Where one turn sends some rows of the set: a few examples, then the rows asked
pibuk: [  1  23 -14  15  67 -55   5  16  15  19  20  16   7  12   0  35  44   1
  44  20  23   7  20 -13   6  34 -23 -35  -6  14 -35  30  32 -18   3  12]
Lora: [ 42  26 -10  15  60 -36 -12 -18  29   1  26  24  11 -14  22  36 -24  20
  19 -16  30 -45  11 -14   7  14 -37 -21  53  22 -14  32  -4 -25   2 -47]
luf: [ 35  15 -36  44  12 -14  17   3  38   3  35  17 -38  12  12  34  -6  11
 -12   3   2  15  24 -23  11  27 -19 -25 -16  19 -54  22 -45  18 -13  19]
vofab: [ 40  29 -29 -14  45 -23  40  29  35  23  -8   2  23  38 -31  52   1  26
   6 -24  -3 -20  14 -22  37  21 -23   3  38  23  -8  11   5 -42  13   9]
tonub: [ 67  46 -39 -19  40 -32  30  24  16   7   3   6  -1  29 -25  38   2  18
  49 -30 -14  13  10 -50  39   5 -26 -19  18  30 -32  24 -18  -9   3  23]
vuv: [ 50   5 -20  -1  33 -37  40   5  55  23  34 -31  -4   9 -11  34 -21  36
  -6 -41  -5 -10  -6   8  33   4 -32  11  28  20 -10  23   0 -26  13  19]
bip: [ 55   2 -57  36  45 -47 -32  -5   7  40 -14  -6 -31 -28   5  41   6 -14
  47 -11 -21  -5  44 -16  -5  45 -21  35   3  24 -13  40 -30 -21  20   6]
tige: [ 24  26 -23   7   1  -2 -46  25  -3 -18   1 -35 -16   1   5  30  25  43
  19 -17  23  -8  -9 -41  -2  11  -9 -13 -16  15 -31 -15  17 -19   4  -7]
mipe: [ 51  14 -32   5  38   6 -16  -5  27  30   4   6 -42  11  -9  44   7  13
   4 -20  15   9  20 -35  12  41 -40  60  17  28  -1 -28 -31 -43  30  -6]
Maza: [ 23  -8  15   4  31 -24 -11 -23  21 -25 -18  -2 -38  14 -10  42  -5   7
  39 -30 -11  36  38 -33 -14  22 -52   7  25  40 -59  15 -48 -16  10  -3]
Meru: [ 41   4   2   6  27 -42 -10 -35  10   0 -34 -22  -4 -12  -3  39 -13 -17
  34 -11   3 -34  10  -2  -2  25 -26   5  23  34 -58  25  12 -40  45 -35]
leb: [ 33  14 -25  55  39 -35  -2 -30  15  26  14 -30 -19  -6   6  13 -16  28
  19 -15  28   9 -44 -22 -16  12 -20  -1 -27  36 -30  19  -2   1 -23  22]
Vizo: [ 32  -2 -35 -27  15 -25 -56 -13   4  16   2   0 -40  17 -28  35  14 -11
   7   4 -11 -10  39 -18   2  46 -41   0  29  12 -32  10 -14  10  31 -17]
Fitu: [  0  10 -40   4  49 -65   5  -6  64 -11   0  16  -3  10 -35  28 -26  -4
  22 -28   4   5  27 -28  47   4 -44  -8  18  33  -2  51 -14 -15   1   4]
Rabu: [ 30  23 -11 -17  71 -42  -6   2  -5  22 -17   3 -22  13   2  31  17   2
  66 -11  16  24  -4 -25  -8  39 -35  39  28  61 -30   4 -30 -40  16   0]
Buvi: [ 50   1 -28  15  51 -22 -12   5  28  29 -21 -39 -23  -1   6  19 -20   1
  20  -3 -34 -14  12  11 -26  26 -58  30   2  52 -58 -15 -40 -10  13 -27]
bor: [ 23  16 -28   3  61 -54  16  18  83  25  18 -18 -13 -10 -43  22 -15  34
  23 -33 -25   8   6 -11  17  12 -28  -7  -2  21  -6  40 -12   0  -3  14]
ravud: [ 41  20 -58 -23  38 -58 -31  10   5  43   2 -13 -27  -7   6  27  -3   4
  31 -16  31 -25 -15 -15  -2  27 -18   1  16  26 -68  11  -9 -37  40 -45]
Mub: [ 25   7   1   6  64 -22  -4  -7  49   7  20 -15 -23 -10  23  26  -4  19
  13 -38 -25 -39  33 -29 -34 -21 -39  -9  12  33 -29  -7  -8 -28 -27 -32]
nez: [ 12  26 -28  35  23 -14 -15  -6  31  18 -10   0  26  12  36  35  13  46
  23   0  -2 -16 -31  -7  24  32  25  -5 -10  33 -30  -2 -34  -2  17 -33]
vugeg: [ 15  10 -22  45  33 -13  -8 -11  22  47 -12  13  11   5  14  51   3  23
  13 -21  -3  -6 -38  10  31  27   9   2 -25  48   0   6  -1   0   6  -3]
nos: [ 57   4 -45  19  44 -38 -32 -37  20  38  35  -2  -3 -10  36  26 -11 -10
  49 -16 -41 -47  22 -27   4  20 -39 -13   8  17 -39  20 -22   5  24  -4]
bimo: [  0  10 -27  26  39 -14  13 -16  45  18 -17  23 -12  -1  -3  22  22  -2
  26  15 -21  22  34 -46  32  31 -12 -15 -51  20 -26  -4 -19   7 -11  -4]
bez: [ 14   0 -52  33  42 -16  14  -7 -19  -5   8  42 -16  30  18  24   5  11
  24  15  26  12   7  -3  32  23 -55 -23  18  37 -43  41  10 -16  19   5]
kanu: [ 15  19 -17  47  26 -40  -8 -22  27 -14  -5 -42 -12 -12  16  -9  -9  33
  21  12  27  15 -22 -17 -14  37  -4  21 -14  33 -40  21 -29   0  -1  -2]
Botis: [ 16   9 -52 -22  57 -60   5 -11  31 -17   1 -16  -4  29 -29   7  -8  16
   7 -23  16   5   7 -31  15 -20 -64   2  24  39 -26  15  -2 -33 -25   9]
talab: [  7   9 -72  36  29  -1 -35   8 -19 -19  16  18 -32  20  25  20  21  31
  37  15  18  -2  14 -14  19  14 -51   0  15  26  -9  29   5 -20  28   0]
Zilo: [ 39  20 -24 -18  51  -8 -21  31  54  23  21  32 -14 -22  -8  28  -5  30
  19 -23   5 -12  22 -51  18  48 -23 -26   9  -7 -28  10 -26 -15  16 -53]
lave: [ 61  15 -54  13  31 -12   8 -30  34   4 -11   4  -2  29 -34  48  -4  44
  33 -36 -26  30  -4 -26  47 -12 -44  -3   8  30 -16  18 -33  -6   9  11]
neta: [  9 -17  -7  44  65 -36  -9 -36  33  15 -20  12 -17  -1  10  40   6  25
  47 -52 -31  -2  20 -19 -25   0 -12   8  15  38 -23  51 -14 -31  15 -18]
karo: [ -3  17 -42  23  46 -22 -10  -1  38  -7  -2   1 -12 -12  28   8  33  11
  44  41 -12  21  40 -21  31  34 -29  15 -31  27 -17 -11 -33  -8   4 -13]
dotot: [-40 -11  -8  28   4   5 -20  17  33  -9  -5 -26 -26  17  10  25 -17  17
  14 -15   8 -29 -14 -23   4  29 -23   8  -5  32 -24  15   2 -33  34  -7]
bedep: [ 31   1 -61  -4  58 -40   8 -23  39  19 -23 -19   3   8 -25  36  15  38
  30 -42  -7  17  -9 -29  31 -24 -35  14 -10  31 -10   2  -5 -57  -9   2]
riva: [-27 -17 -19  23  21   5  -7   8  33  15   7  -3 -16  24   2  53 -19   6
  -2 -11  28 -18  -8  -6  25  15 -63 -12 -10  31 -26 -13  10 -48  10  -6]
tute: [ 58  28 -46  34  47 -26 -43 -23  51  38  -4 -18  12 -16 -11  54 -14  24
   7  -2   4 -30  27 -16  -9  32 -41  10   5   9 -41 -28 -25 -22  22 -40]
banu: [ -8  25  -3  27  49 -25 -15  22  18   0  32 -15  -6  13  18  29  39  15
  63  19  -6 -22  27 -16 -11  24 -28 -15   5  13 -14  26  31 -19  25  20]
loruv: [ 23   7 -38  -3  43  -9 -20  -1  22  17 -17   5 -31  -1 -24  33  -3   6
  30   0 -33 -49  36 -48 -40  31 -32 -28  17   9 -58  40  -7 -29  18 -14]
vesu: [ 31  18 -15   5  30  -3  -3  37  -2   6   0 -29 -21 -10  -6  44  13  27
  10  -9  29   4   2 -22  -1  12 -44 -19 -25  27 -40 -26  33 -37 -20  12]
Gened: [ 31  34 -35  56  21 -10  14   6  40 -12  41  -4 -14   6  44  40   5  32
  23  29  -3  -9  38 -13   3  25 -22 -12   6  13 -52  15 -49  -9   5   7]
zaf: [ 81  11 -27  -2  48 -24 -27 -11  15  36  49  12 -26  -3   6   4  14  30
  22 -36   7  12 -11 -29  12  41 -18  18  18   5 -13  15  -8   9  38 -13]

dotot turns into banu
Mub turns into Lora
Meru turns into loruv
Now these:
tonub turns into lave
riva turns into pibuk

Where one turn sends some rows of the set: a few examples, then the rows asked
bavo: [-25  -9 -26  19 -11 -23  53  35  30  -8  -3  17  -3  27   0  30  18 -10
  55  25 -13 -23  12   8  -1  -1   1  -5  -9 -19  17 -11 -21  -2   1 -26
 -36 -26 -15  17 -25 -13 -15   4  -5 -17   7 -29  -3 -26 -22  -3  46 -12
  -2  -1]
bamun: [ 13  28 -37  26 -30  -5 -14  -4 -12  -5  10  -6  33   6 -34 -21   5  39
  -3 -21  33  -7 -33  25  32  -9  57  22  32 -14   7 -14  31  17   0  -6
  -6  -3 -16  18  12 -33 -16 -15  -4 -10  49  12  10   6  10 -38 -20  13
  46  -8]
vel: [  2  -5   8   3 -28  35   3  -1  28   1   0 -33  -7  58  17  19   8 -23
  17  13 -54 -15 -33   7  27  -3 -22  29  42   8  20 -13   9  23   3  -6
   0 -16 -41 -32 -24  17 -19 -23 -22 -35  -7 -10  -5 -30 -10  16 -13  22
  17  12]
gab: [ 34  10 -37  24 -33 -19  -5   5  -6   3   5  -9  33  34 -12 -20   3  35
 -15 -10  28  -3 -13  -3   7 -27  58  10  33   1   5 -21  14  34 -24  -8
  -5 -10  -2  -6  -4 -10 -10 -18   9  -4  38  -7   3 -11   9 -57 -45  23
  44 -10]
feve: [  8  -5  14   4  -5  20  13 -16  34  -8   1 -18  16  67  -3  15  10 -24
  17  30 -33  -8 -57  15  46  15 -26  48   2  16  21  -2  17  17  14 -16
  16  -5 -52 -29  -5  -2  -8 -22 -23  -3  -9   3  11  -1 -10  15 -12  24
  25  -1]
tuk: [ -4  26  -6   8 -19   7  21  16 -37 -24   2   4   9  34   7 -32   4 -17
 -19 -10 -28  27   3 -34 -30  14  43  19  22 -26 -16  -5 -15  -2  -1  26
   5   5  17  39  37 -19 -30 -45  18  -5  13   7  34  11  10 -14 -24  -1
  11  19]
morog: [-21  -3   8  13 -19  22   8 -20  44   0  -6 -36 -12  53  11  26  -5 -32
   6  34 -23   5 -29  19  31   8  -7  38  25  19  13 -21  11  14  29 -17
  -6 -15 -45 -18  -9   5 -14 -31 -30 -14  -4  -6   7 -10 -27  23  -9   0
  23  24]
fef: [ 36  24 -29  50 -19 -20   9   1 -16 -12  13  14  37  27 -17 -29  -1  26
   0 -10  29  -8 -37   5  30  -1  61  15  14 -18  13   2  21  19 -21 -20
  -1   4  -5 -10   8 -43   0  -5   0   8  15   9  18  -2  12 -37 -30  37
  32 -26]
vilu: [-19 -17 -27  27 -19 -22  42  32  43  -4  -1 -16  -6  43  -8  38  15 -24
  38  39 -13   9   2  14  -1   5  12  -9   7  -6  12 -13 -30  -8  -5 -33
 -31 -11 -25  22 -15 -13   6   7  -1   3 -16 -42   7 -24 -21   5  28 -21
  18   7]
nal: [-25  11 -24 -14 -22   2   6  15 -42 -19   6   9  19  34 -11 -15  22 -20
  -9 -17 -28  21  -8 -17 -24  13  40  20  11 -46 -17  -9  -1  -8  11   3
  -7   3   2  52  49 -22 -17 -30  20 -19  28  22  18  20  25 -30 -15 -18
   2   2]
Kipa: [  5   7  -5   7  -9  12  19   6 -45 -27  20  17  28  54  -1 -28  15 -24
 -11  -6 -37  23 -16 -21 -19  31  29  20 -10 -31 -15   9 -10  -3   1   8
   4  28   5  15  29 -24 -19 -40  18 -11  -3  18  34  25  20 -26 -22   8
 -10 -10]
zeri: [ 17 -46 -35  49 -30 -29   2  -4  -1   0  14  31  18  21  36  -6 -26   2
  -7   3 -34 -12 -40  47  -6 -11  18  31  16 -25  36 -16  42 -49 -20   2
 -21  -3 -44  -3 -13  -8 -30  -4   2 -25   2 -19  19 -17  -4 -21   8  -7
 -17  12]
zuvom: [-27   8  17   2 -10  23  20 -28  31   0  -8 -10 -11  34  23  15   7 -16
  12  19 -26 -30 -21  14  23  -9 -18  39  15   8  21 -15  23  19  42 -16
  -1 -22 -36 -21 -23   7 -31 -28 -32 -35   6  18  12 -20 -24  20   7   8
  14  11]
nugeg: [-20  -6  14 -18 -11  35  -3 -15  26 -11  -6 -27  -4  39  -5  30   5 -37
  23  13 -35 -10 -38  19  33  19 -24  41  29   7  23  -2  14  -5  26  -8
  -5 -23 -51  -2  -2   0 -25 -20 -32 -24  16  11  -6   2  -3  21  -2   2
  26  12]
zoz: [-21  14 -16  -4  -6   0  28   1 -37 -25  -2  10  12  33   8 -33  14   9
  -5  -5 -29  -6  -1 -30 -44   0  20  23  -9 -22 -29  -9 -13  -3  15   2
  -6 -10  26  31  22 -15 -28 -50  15 -18  34  14  28  21   8 -19 -26 -11
   0  25]
vebep: [ -5 -25 -20  19   3 -25  52  21  25 -20   8   3  18  59  -6  22  21 -38
  32  30  -5   1 -19  11   6   3   3  -7 -14 -20  18   4 -34 -14 -16 -35
 -18  -8 -29  14 -18 -21  23  18   1   9 -27 -18  -9 -13  -1  -3  28  -4
   8 -31]
Vapaz: [-16  -4  32   5 -25  24  -7 -40  24 -15  -8 -21  15  51   2  16   5 -35
  16  33 -22 -16 -47  22  46  13 -10  36   8  21  18 -22  13   6  12   3
   9 -17 -44 -29 -19   7 -23 -32 -28 -15  18   4  -5  -4   4  -3   0  15
  24  17]
sumu: [ 12  21 -38  34 -11 -27  -6 -13 -11  -4  12  22  17   4  -9 -21  -6  39
   7  -7  41 -19 -15   9   2 -27  46  12  20  -2  10 -11  17  28  11 -15
   2 -15  14   1 -10 -35 -21 -42  -2  -3  55  -5  11  -3  -5 -46 -19   9
  30 -12]
fibib: [-21 -11 -31  13 -12 -22  35  27  29 -15   0 -13   1  20 -15  35  25 -25
  52  18 -13 -10 -10  25  11  -5   7 -11  17 -24  29   7 -10 -15 -10 -35
 -29 -28 -35  44 -15 -16   5  19 -12   1  -3 -27 -15 -19   4   3  34 -16
  33 -15]
kosal: [  8 -53 -23  35 -33 -14  14   4  -3  -5   5  27  13  30  38  -4 -28  -3
 -16  -2 -45 -16 -50  24 -16   7   9  40  16 -26  26 -21  27 -57 -24   2
 -29 -10 -32  -7   1 -10 -24   4   9 -36   4   1  24  -9   2  -7   4  -5
 -27  34]
Mota: [ -7 -14 -27  19 -15 -11  37  41  20 -14  -3 -14  -2  50   7  18  19 -32
  36  18 -27  -5  13  12   6 -16   9 -14  19 -24  25  -9 -35  -5 -28 -22
 -34 -24 -28  11 -33   2   1  17   0 -17 -16 -41 -24 -38 -12  -7  18   1
   7 -19]
nesa: [ 18  26 -16  60 -42 -14  -1  -9 -14 -12   9   7  35  10 -26 -26   3  30
  16  -9  25 -18 -38  32  30 -15  68   0  10 -11   9 -21  18  14 -25 -10
  -3  -1  -2  -1 -10 -31  -9 -11  -2  -2  40 -11   6  -1  16 -49 -10  29
  36   0]
musa: [-23  13  15   1 -34   8   2 -11 -45 -29  -2  17  14  43   5 -23  14 -44
  -8  -2 -46  10 -16 -19 -28  14  43  15  -2 -33 -13 -19 -12 -12   0   6
   5   6  11  21  36 -12 -18 -40  17 -17  14  20  21  16  29 -37 -14  -1
 -10   9]
runi: [ 19 -56 -35  14 -10 -44  35 -10  -4   0   4  32  45  41  33   0 -13   4
 -16  24 -19  -2 -43   4 -24  -1  18  29   6  -3  25  -3  42 -34 -36  30
   4 -17 -20  30   7   1 -11  -8  15 -20  32 -23  -9  -3   5 -22  19 -13
  10  29]
Tafe: [-10  -1 -20  -7 -24   5  18  15 -39 -19  17  -8  27  64   8 -26  20 -11
 -23  -7 -34  24   2 -27 -36   0  33  10   9 -25 -29 -12  -9  19 -15  13
  -9   3   9  24  20   4 -16 -50  22 -25  22  -3   9  19  23 -37 -41  -3
   3  10]
fase: [ 28  28 -29  49 -26 -12   4   4 -12  -4  19   5  20   7 -12 -25 -14  29
  -9 -14  40  10 -19   3  14  -7  68   6  44  -7   9  -8  10  27 -11  11
   4  -1   8  10   3 -36 -16 -30  -3   3  41  -9  14  -5  -2 -28 -17  22
  40  -3]
meri: [ 24 -52 -22   9 -10 -27  28 -35  -3   4  -2  19  48  39  31 -10 -16  11
 -37  19  -9  -4 -46  14 -22 -13  18  37  11  13  30  -5  40 -38 -23  30
  10 -11 -29  17  -8   5 -16  -5   5 -25  25  -3   3  -2   4 -18  13 -11
  19  29]
Megi: [-26 -13  -9  24 -29 -34  48  10  22 -19  -3  -3  14  34  -2  24  35 -35
  47  38 -21 -12 -16  11  -1  -5  19 -22  -9 -22  12  -7 -25 -18 -27 -30
 -19 -21 -20  35 -19 -12  13  11   5   6 -15 -27  -6 -26  15 -19  38 -12
  24  -3]

zuvom turns into zoz
Megi turns into nesa
Now these:
bamun turns into nugeg
vebep turns into fef
runi turns into zeri
fase turns into morog
gab turns into vel

